In the rows, zero is written as 128.
Named moves, each a turn or a mirror, and the order they were made in; the first pair answered:
pize (before => after):
[162 149 161 124 124 180 106 101 156 154 115 179 122 154 120 135 162 161
  97 142 152 114  95 134 144] => [156 138 157 129 117 180 118 105 147 156 110 186 118 145 122 133 174 164
 105 149 150  96 102 125 155]
[130  95 143 107 120 160 116  84 119 158 133 144 139 151 123 134 151 105
 112 139 153 105  81 136 140] => [129  97 145 105 127 161 108  78 126 154 139 138 139 154 121 131 139 110
 108 133 151 121  82 142 135]
[ 78 121  73 105  85 104 127 165 115 152 119 101 161  85 138 120 141 171
 130 102 131 103 135  86  95] => [ 84 142  86  98  95 114 106 160 138 135 129  90 160 102 132 115 118 182
 110  83 140 147 118 100  68]
[159 147 112 122  99 118 136 152 115 120 158 112 137 117 118  91 148 106
 144 131 147 137 139 129 128] => [160 150 116 120 100 121 139 149 120 118 163 110 140 118 114  89 143 109
 141 127 146 142 141 130 125]
fusi (before => after):
[ 94 186 108  88  90 128 113 231  68 126 144  58  92  95 159 116 110  93
 110  38 142 134 123 121 124] => [125 103 170 120 117  79 134 172 113 130  53 184  47  85 129 174  53 127
 120 134 158  89 154 101 208]
[170 115 145 137 125 127 150 113 144 109 128 151 152 128 119  96 152 148
 138 144 121 110 127 140 104] => [120 129 122  99 108 149 127 104 111 138 151  81 154 126 144 112 147 115
 120 118 125 118 109 143 121]
[ 94 121 110 114 137 160 173 126 146 119 115 134 139 137 124  85 120 117
 122 131 115 162 106 117  90] => [ 73 109 110 101 135 161 166 105 144 133 100 128 130 135 132 112 104 108
 118 145 122 153 108 116 125]
[ 73  97 107  90 108 125 113 116  97 149 140  91 138 139 159 126 152  81
 147  96 122 137  99 123 125] => [132  59 149 137 129  90 138 105 135 126  89 188 117 136 127 128 135 121
 164 150 122 118 126 114 133]
tepo (before => after):
[152 104 136 146 135  94 159 160 144 119  83 168  99  90 115 122 120 132
 149 129 126  91 158  99 156] => [155  87 120 133 121 121 158 124 117 147  98 171 100 117 123 120 173 123
 144 142 131  67 139 104 161]
[128 174 162 123 112 138 155 138 115 150 142  93 133 172 129 131 160 140
 146 104 128 155  99 121 138] => [131 181 171 124 118 131 146 138 127 144 135  93 131 172 130 135 140 144
 141 105 132 170 103 122 133]
[115 105 111 115 110 102 118 134 128 140 113 110 110  88 153 152 101 107
 129 128 129 124 144 118 169] => [114 100 105 105 105 116 115 119 112 158 117 108 111 106 154 152 124 107
 126 133 130 110 130 118 168]

Each pair is two moves apart.
[115 160 114 139 122 108 153 163 128 121 141 140 113 114 150 105 113 137
 150 100 116 113 153 113 123] => [ 96 136 112 117 107 132 142 109 104 164 141 133 115 136 162 130 131 123
 133 118 128  95 132 112 155] : fusi tepo
[121 124 134 130 130 114 137 129 130 128 133 132 136 109 125 145 121 120
 130 124 125 128 128 131 145] => [134 125 130 139 126 120 142 131 127 121 135 144 138 117 120 133 139 127
 137 125 129 123 128 127 130] : tepo fusi
[144 160 137 122 142 118 114 162 137 114 142 116 137 138 132 114 123 140
 110 120 130 161 120 147  94] => [133 149 108 128 127 109 141 177 107 121 139 118 139 107 135 110 158 126
 137 125 120 115 133 129 115] : tepo pize
[149 161 115 150 126 102 150 189 133  76 135 103 137  88 114  94 130 141
 148  90 112 141 145 136  65] => [144 155  99 126 112 147 148 144 101 108 161  93 150 129 121  83 187 134
 132  96 124 128 105 141  54] : tepo pize
[118 128 135 117 157 143 125 114 121 131 122 135 141 141 125 136 117 137
 115 115 150 146 114 124 114] => [109 131 124 130 150 120 144 147 117 124 115 139 132 107 128 132 115 127
 140 118 136 118 136 111 130] : tepo pize
[118 137 122 100 121 167  99  82 124 155 156  95 144 173 144 137 135 124
  93 111 149 156  87 163 112] => [108 167 101 127 123 106 129 195 134 112 148  83 138  89 145 126  99 110
 138  84 120 142 144 143 115] : tepo tepo
[ 89 122 147  83 114 134 110  86 108 139 116 129 120 111 137 138  98 114
 114 139 151 106 135  95 157] => [147 132 145 120 124 131 148 130 118  96 123 173 136 112 110  83 145 148
 141 138 132 105 146  94  89] : fusi tepo
[138 154 132 116 154 132 133  87 166 127 150 133 120 165 121 105 120 144
 114 108 151 174 125 151 111] => [107 116 112 113 128 121 158  79 131 161 129 143 104 130 134 131 148 119
 138 139 151  95 141 128 180] : fusi pize
[102 109 134 110 138 137 108  91 141 148 106 109 124 154 135 160  93 121
  94 126 125 141 114 132 154] => [153  95 128 150 142 113 152 132 144 123  94 174 124 131 106 121 144 146
 138 147 109  95 132 115 126] : fusi pize
[ 65 106 155 107  91  93  93 153 112 125  82 103  91 123 167 171 129 123
 102 126 127 142 134 146 150] => [ 76 142 139 108  86 109  98 183 109 106 109  83 109 129 164 132 157 126
 104  98 120 160 126 157 103] : fusi fusi
[156 154 147 129 139 134 110 133 153  96 138 122 143 162 115 112 104 152
 105  98 148 182 118 148  78] => [ 98  93 124 109 109 118 128 107  96 156 102 120 113 118 143 167 121 105
 130 142 150  88 133 112 191] : fusi pize
[196 122 162 137 140 105 155 128 157 125 100 207  96 108 103 105 121 165
 143 168 128 108 156  93 102] => [116 172  92  87  95 151 138 159  82 165 167  80 127  94 151  92 174 101
 138 104 119 100 129  94 100] : fusi pize
[136 100 122 103 164 133 151 104 107 139 121 142 127 112  98 110 181 121
 130 142  85  76 127 119 133] => [137 144 124  93 172 152 121 114 126 120 148 100 138 140  99  95 160 124
 103 108  94 143 104 148  86] : fusi pize
[130 141 111 129 128 132 121 159 125 103 146 116 139 126 120 123 148 143
 132 125 126 144 131 118 106] => [142 120 128 140 136 121 128 148 135 102 130 152 124 120 110 133 136 153
 138 149 123 137 137 114 115] : fusi fusi
[129 138 128 104 131 157 102  84 116 150 147 116 147 157 122 132 148 130
 123 124 147 150 103 143 118] => [148 104 142 122 131 138 120  77 124 148 111 163 132 147 112 141 147 138
 134 158 144 122 114 132 138] : fusi pize
[121 134 118 107  97 158  98 103 109 127 177  95 150 135 128 140 124 155
 101 119 156 159 104 177 127] => [110 105 101 130  88 114 138 145  93 125 141 117 133  68 127 144 126 143
 147 142 138  89 146 144 174] : tepo pize
[146 148 141 158 157 123 104 158 132 106 165 128 145 115 103 106 127 143
 146 132 117 124 146 128 101] => [140 127 129 150 145 144 111 130 106 132 167 141 150 130 107 101 173 139
 149 149 119  92 131 123 113] : pize tepo
[127 163 110 152 132 116 135 140 116 125 111 143 122 120 132 120 150 134
 141  85 103 159 139 132 125] => [111 134 111 139 128 125 135  96  97 150 103 150 116 127 138 144 157 125
 133 105 115 136 133 123 163] : tepo fusi
[153 114 135 153 103 166 118 116  96 137 169 143 119 149  84  62 173 119
 131 130 118 128  98 160  88] => [160 134 151 169 122 125 113 167 136  97 150 141 110 110  78  66  99 128
 138 111 108 164 132 159  84] : tepo tepo
[135  96 151 133 124 115 123 136 183 131  80 159 123 141 112 159  62  93
 109 126 160 137 158 117 174] => [145 111 101 150 106 119 164 203 138 115 114 156 141 112 113 101 150  85
 148 110 136  88 170 109 130] : fusi pize
[139 123 136 114 133 130 129 146 140 115 114 111 132 139 124 110 130 145
 110 140 129 188 136 141  96] => [106  94 121 107 116 123 137 128 112 149  99 108 119 115 138 139 139 113
 125 159 133 140 147 119 154] : fusi pize
[154 141 131 139 160 148 124 136 156  91 108 139 104 125 110  95  79 184
 119 116 145 161 122 139 140] => [107 160  90 121 138 156 126 170 117 108 128  76 115  95 134  95  97 150
 130  88 132 144 124 133 150] : fusi tepo
[125 169 143 128 137 106 143 199 147  84 146 109 113  62 138 111  65 134
 138  78 113 151 176 128  78] => [118 177 120 105 118 161 136 166 109 112 190  76 141 112 148  91 144 121
 119  64 121 148 135 138  50] : tepo pize
[134 120 104 152 118 146 157 136 107 107 116 136 129  86  90 101 157 117
 118 166 130 137 128 137 109] => [107 136 106 127 117 160 127 119 110 116 135  92 132 102 101 118 130 105
  92 145 139 168 110 148 116] : fusi pize
[124 146 150 110 147 151 108 120 124 129 141 133 111 163 122 112 125 168
 117 107 114 153  91 136 105] => [113 154 124 120 134 130 130 177 108 117 143 120 113 119 128 102 137 154
 145  97  96 115 116 119 112] : tepo tepo
[142 133 118 148 134 113 145 177 135  99 129 126 144  99 123 113 124 137
 150 114 109 129 143 121 115] => [116  98 108 122 115 139 140 112  96 149 127 125 143 118 135 134 159 120
 139 136 121  96 116 116 160] : tepo fusi
[126 143 107 136 131 120 141 163 138 100 135 116 132 105 134 113 124 129
 133 103 133 142 132 125 109] => [102 129 116 122 129 122 126 130 139 125 120 108 121 107 143 146  93 121
 119 112 143 144 130 121 147] : fusi pize
[154 152 111 141 131 132 140 163 124 101 147 116 140 124 110  92 157 127
 136 109 113 135 132 138  85] => [171 113 137 156 140 110 149 139 145 105 106 173 120 117 102 114 130 147
 135 148 117 118 141 123 125] : fusi fusi
[178 133 163 161 149  83 129 156 153  95  82 159 101 110  94 143  56 146
 114 126 174 174 113 116 167] => [153 108  93 136 102 134 163 128  56 159 113 145 120 122 114 116 204 113
 140 144 164  70  81  97 181] : tepo tepo
[129  81 137  82 147 182  99  84  87 168 133 120 109 199 116 134 148 119
 118 153 147  88  91 115 136] => [188 108 173 126 180 137 108 138 153 104 114 169  98 184  86 110  91 164
 132 148 129 133 124 125  84] : fusi tepo
[121 167 140 112 130 150 104 126 146 118 149 103 147 157 124 113 108 145
  96  99 133 179 110 146  96] => [101  98 140 112 118 120 126  89 130 152  92 148 115 122 127 162 107 133
 116 159 138 101 134 118 189] : fusi pize
[ 93 161 108 112 146 106 116 157 130 111 118  75 105  98 143 145  92  92
 121 100 115 121 150 117 160] => [ 96 166 103  97 141 143 100 119 116 127 144  60 121 140 144 137 121  97
  96  94 123 138 118 135 138] : tepo pize
[134 170  92 115 119 157 127 177 105 115 173  84 166 132 144  85 187 125
 123  72 103 153 112 158  76] => [129 126  80 115  96 152 154 145  74 149 153 126 152 123 147 105 235 110
 144 112 106  74 116 133 128] : tepo pize
[108 138 130  95 127 157 115 102 108 150 161  91 142 169 172 112 140 122
  92 120 160 141 107 143 126] => [149 151 134 117 141 147 129 127 128 117 164 125 147 171 148  80 156 147
 105 122 151 147 117 145  80] : fusi fusi
[183 146 166 147 158 127  92  99 135  84 144 138 146 155  99  92 165 170
 133 121  91 166 120 145  67] => [105 157 165 112 148 109  56  99 133 110 131  59 125 117 132 159  76 128
 113  99 101 185 134 140 147] : fusi tepo
[129  91 137 119 106 174 126  36 104 176 126 142 127 169 125 144 169 128
  99 167 153 101  91 124 157] => [132  79 150 148 121 109 135  82 144 146  82 181  94 113 114 171  99 138
 127 177 142  89 145 111 194] : tepo pize
[137 123 149 118 128 140 119 101 124 138 144 157 134 147 117 136 145 130
 117 160 139 133 109 134 125] => [127 125 145 111 127 143 113 100 118 149 144 146 134 148 122 138 138 124
 112 159 138 133 105 132 125] : fusi fusi
[137 122 105 146 120 125 156 155 111 115 140 151 128 121 114  98 178 133
 157 137 118  89 141 108 108] => [132 101 116 144 121 117 153 136 115 131 118 164 112 115 114 124 156 127
 155 155 126  80 144 105 142] : fusi fusi
[147 105 111 111 142  89 115 103 169 137 103 136 107 109 126 151  97 163
 137 159 140 134 145 138 178] => [158 150  73 111 130 122 131 149 139 119 156 101 141 116 127  84 174 161
 149 121 124 137 137 147 101] : fusi tepo
[ 82 123 102 106 105 114 136 140  99 159 125  92 130  83 151 158 131  94
 146 121 137  88 137 114 170] => [178 108 149 153 135 124 148 112 144 117 116 196 136 137  99 111 161 163
 141 162 135 113 127 127 102] : tepo fusi
[ 89 110 128  97 102 135 147 110  87 163 139  74 153 102 147 140  83 105
  52 121 146 137  84 124 121] => [157  96 172 142 136  95 170 124 136 119  95 161 136  96 106 125  54 159
  69 153 140 141 113 120  97] : tepo fusi
[140 158 123 153 146  96 158 151 151 115 130 136 126 128  98 100 149 132
 170 146 152 108 124  97  72] => [ 76 163 108 107 130 116 126 115 125 157 141  68 122 128 132 142 120  94
 140 126 165 116 107 102 122] : pize fusi
[149 128 162 104 136  76 130 129 141 114 133 155 104 110 145 128  36 176
 121 155 123 184 123 120 160] => [152 165 117 111 125  90 150 193 105 101 178 124 130 100 147  69 109 165
 144 118 100 172 122 119 104] : pize fusi
[132 127 175 110 133 147 115  81 150 127 119 128 123 134 120 146 107 136
 107 141 153 155  89 148 129] => [121 140 165 102 128 159 111  88 142 128 133 109 131 137 128 137 113 126
 103 127 149 165  86 149 121] : fusi fusi
[122  91 111 138 135  82 164 153 139 116  92 161 100  72 121 133 116 126
 166 154 120  93 171  87 156] => [118 116  76 102 115 162 145 110  88 150 164 112 139 145 132  94 212 118
 137 120 133 111 108 113  92] : fusi tepo
[155 117 124 123 143 156 129  98 111 124 129 133 117 151 113 123 146 151
 110 138 126 129 103 131 131] => [155 109 118 140 142 129 149 128 116 110 105 150 107 119 117 133 133 150
 132 147 117 107 131 114 153] : tepo pize
[168 107 158 127 124 123 156 107 118 134 139 137 129 144  87 126 122 109
 114 128 161 118 128 121 108] => [152 114 141 116 113 131 154 116  95 143 152 111 136 133  98 124 143  92
 120 110 155 101 121 117 115] : fusi pize
[190 129 133 169 128 171 154 118 115 122 141 144 119 154 107  96 215 164
 126 160 142  92  89 119 106] => [197 104 149 180 133 148 155 115 131 117 112 169 110 139 107 114 189 168
 129 177 145  80 108 111 132] : tepo pize
[142 137 145 141 101 162 153  96 119 120 141 146 128 157 125 120 171 149
 130 152 127 127 107 140 134] => [146 164 151 157 117 122 158 153 147  82 129 141 123 111 120 124 114 148
 146 133 115 144 145 135 132] : tepo tepo
[ 95 103 116 141 119 141 120 133 120 146 112 172 141 135 147 150 116 133
 112 171 127 117 155 127 129] => [ 79 117  99 124 111 152 113 138 106 151 131 138 144 138 157 145 118 116
 109 155 126 125 150 133 127] : fusi fusi
[144 123 161 138 148 110 117 121 166 112 106 151 116 127 124 148  73 144
 107 132 138 160 134 132 139] => [120 114 111 138 116 110 160 163 106 132 120 136 123  87 134 125 159 117
 149 133 119  80 139 108 155] : fusi pize
[125 132 124 109 137 122 135 152 124 144 123 137 136 129 128 120 158 135
 157 135 136 119 148 123 134] => [124 149 130 102 141 134 119 142 138 138 135 116 142 146 130 120 133 136
 142 120 142 152 137 135 120] : fusi pize
[127 119 136 109 139 135 142 100 144 137 111 125 112 127 133 164  86 129
  94 152 131 134 123 132 160] => [111 146 117  96 132 150 131 118 128 137 141  83 126 127 143 149  98 115
  94 124 128 149 114 137 139] : fusi fusi
